(in the rows, 128 means zero)
Each named move below is a turn or a mirror, shown by a few rows before and after it. Which moves, in which order, take the first row of each later pair to the second? The first pair is answered.
move tun:
[121 162 107 125 107 119 142  98 116 137 128 107 134] |-> [126 170 107 132 104 118 137 107 131 140 115 116 134]
[107 134 134 123 125 133 136 149 122 135 116 138 123] |-> [108 133 134 127 127 136 134 144 122 139 119 138 119]
[140 127 114 120 127 105 120 124 105  31 199 117 121] |-> [161 149 109 151 125  92  92 142 143  34 164 146 123]
[117 140 157 128  91 117 120 155 156 133 132 106 112] |-> [106 132 157 113  97 121 130 151 143 132 139  96 115]
move zeto:
[130 110 134 132 131 142 128 152 123  80 142 134 147] |-> [122 119 141 136 152 125  99 168 120 110 136 122 109]
[121 125 130 135 127 107 123 121 123 153 133 126 118] |-> [125 121 128 132 124 121 139 104 125 133 132 142 142]
[103 150 126 117  89 110 150 121 148 154 114 115 120] |-> [115 133 117 119 121 115 151 110 128 181 103 140 113]
move luz:
[ 97  99 157 126 115 133 146 150 131 140 130 126 131] |-> [119 100 143 141 125 144 135 158 142  94 131 140 145]
[167  99 131  99 139 167 118 156 128 106  99 152 128] |-> [133  94 149  84 131 161 141 142 113 156 102 132 108]
[158 125 109 118 121 140 118 129 136 122 119 139 133] |-> [142 120 119 104 113 134 133 127 121 158 121 124 121]
Now pairs of rows:
Between the rows of a pair lie two moves.
[ 98 163 177 141  73  81 117 156 161 164 133  84 100] |-> [149 159 149 171 103 107  88 168 171  50 151 115 136]
tun then luz
[153 149 118 116 110 145 117 117 148  92 180  97 167] |-> [159 149 112 134 158 127  69 136 141 159 150 104 120]
tun then zeto
[146 109  80 103 153 142 152 102  99 120 131 127 151] |-> [136 168 101 133 101 117 107 146 159  98 126  97 130]
zeto then tun
[135 109 158 146 161 144  96 167 110  94 111 133 126] |-> [117 115 170 143 148 124 101 162 113 151  97 127 104]
luz then tun
[138 194 120 121 103  87 136  97 139 157 110  76  93] |-> [176 171  91 137 168 108 104  95 120 149 100 109  94]
luz then zeto
[124 105 156 119 156 154 132 114  97 139 124 115 118] |-> [138 147 151 149 121 144 120 135 148 103 100 140 145]
zeto then tun
[ 69 143 159 102 134 127 132 102  91 193 160  89  92] |-> [ 67 157 163  96  88 130 157  98 112 137 179  76 128]
zeto then zeto
[117  96 136 115 174 135  95 161 107 103 145 116  97] |-> [150  98 121 128 166 146 112 146 128  78 125 170 144]
tun then zeto
[163 116 106 154 169  99 106 123  95 147 114 132 107] |-> [147 149 129 152 125  84  94 151 124 110 134  86  97]
zeto then zeto
[153 146 134 119  96 130 163 138 127 132 123 139 141] |-> [157 135 126 121 122 131 158 130 116 158 116 150 130]
zeto then zeto
[ 82 150 148 126  95 116 108 130 133 190 101 141 108] |-> [ 87 118 140 103 104 144 157  91 101 169 116 165 145]
tun then zeto
[124 167 124 143 108  83 137 114 134 183  97 119 125] |-> [155 153 101 144 135 113 131 113 122  61 135 123 161]
tun then luz
[131 117 112 131 171 144 113 153 116 144 122 120 125] |-> [123 131 126 134 136 133 100 169 134 126 139  90 119]
zeto then zeto
[133  92 124 124 139 149 163 116 127 118 108 181 150] |-> [ 90 125 158 115  81 128 157 142 144 114 140 109 115]
luz then zeto
[107 111 125 131 128 142 192 117 102 140 105 153 200] |-> [108 163 138 164 104 115 116 187 159  85 110 116 163]
zeto then luz
[161 144 131 147 113 109 117 146 162 102 101 167 159] |-> [166 128 124 145 138 113 111 143 151 137  91 180 152]
zeto then zeto
[124 173 109 139 101 106 144 123 158 161 108 109 147] |-> [132 164 104 140 105 114 157 106 153 151 108 127 165]
zeto then zeto
[ 96 148 146 128  72 121 103 158 137 148 133  95  94] |-> [106 135 135 121  86 143 108 153 121  85 165  87 109]
luz then tun
[103 113 155 115 156 116  80 162 117  76 192  67  91] |-> [125  95 141 108 138 139 131 128 115  29 194 112 155]
zeto then zeto
[139 124 142 136 134 144 122 176 136  86 129 128 143] |-> [118 114 149 114 146 135 126 167 110 150 136 105 106]
zeto then luz
[126 132 107 124 133 162 128 120 105  85 160  87 108] |-> [114 153 121 138 114 131 120 122 127 178 120  98  83]
tun then luz
[181 164  82 143 142  98 126  98 126 112 129 122 132] |-> [179 169  87 140 145  95 115 103 123 130 127 107 120]
zeto then zeto
[129 135 119 145 156 104  96 145 129 172  95 124  85] |-> [145 111 109 124 133 138 170  92 117 101 117 152 172]
zeto then tun
[115 133 130 100 128 125 170 101 124 163 127 144 114] |-> [120 162 136 121 131 114 114 144 147 110 151 105  88]
luz then zeto
[144 178  53 111 111  93 178  54 103 204 133  89 149] |-> [130 195  59 107 106  82 155  71 106 207 140  69 128]
zeto then zeto
[168 165 148 158 170 124 105 161 144 150 104 114 115] |-> [139 136 157 112 139 134 185 104 111 187 121 110 138]
zeto then luz
[ 97  80 176 102 172 150 105 155 105 135 128 137 139] |-> [116 111 176 133 134 138 101 170 157  97  99 167 165]
zeto then tun
[126 136 105 108 146 122 126  95 106 106 167 108 112] |-> [117 157 121 114 123  97 118 103 128 169 142 110  96]
tun then luz
[139 124 106 155 133 128 122  99 108  79 117 155 154] |-> [108 147 134 148 114 105  93 134 112  84 141  91 105]
tun then zeto
[153 141 110 159 135 143 126 138 147 113 117 167 172] |-> [ 98 158 146 133 103 115 119 154 141 163 137  90 114]
zeto then luz
[109 103  98 109 160 155 160 101  86 112 160  79 143] |-> [138 172  99 177 130 118  89 158 179 113  97 115 127]
zeto then tun
[121 132 153 127 144 140 109 134 112 160 132 134 178] |-> [115 142 161 127 137 139 100 145 113 161 134 119 163]
zeto then zeto
[176 112 128 146 164 145 131 116 148 170  93 210 178] |-> [105 132 175  94  78 144 161 127 138  86 189  94 170]
zeto then tun
[116 112 136 114 100 148 161 125 135  87 136 136 162] |-> [127  88 119 119 156 146 145 116 103 148 114 163 140]
zeto then zeto
[126 159 125 103  85 102 167 102 137 171 131  87 120] |-> [156 148 108 110 112 129 159 103 125  73 160  95 152]
luz then tun
[150 106  98 129 147  93 136 114 134 145 117 155 184] |-> [141 122 108 132 158  78  99 141 133 178 115 120 139]
zeto then zeto
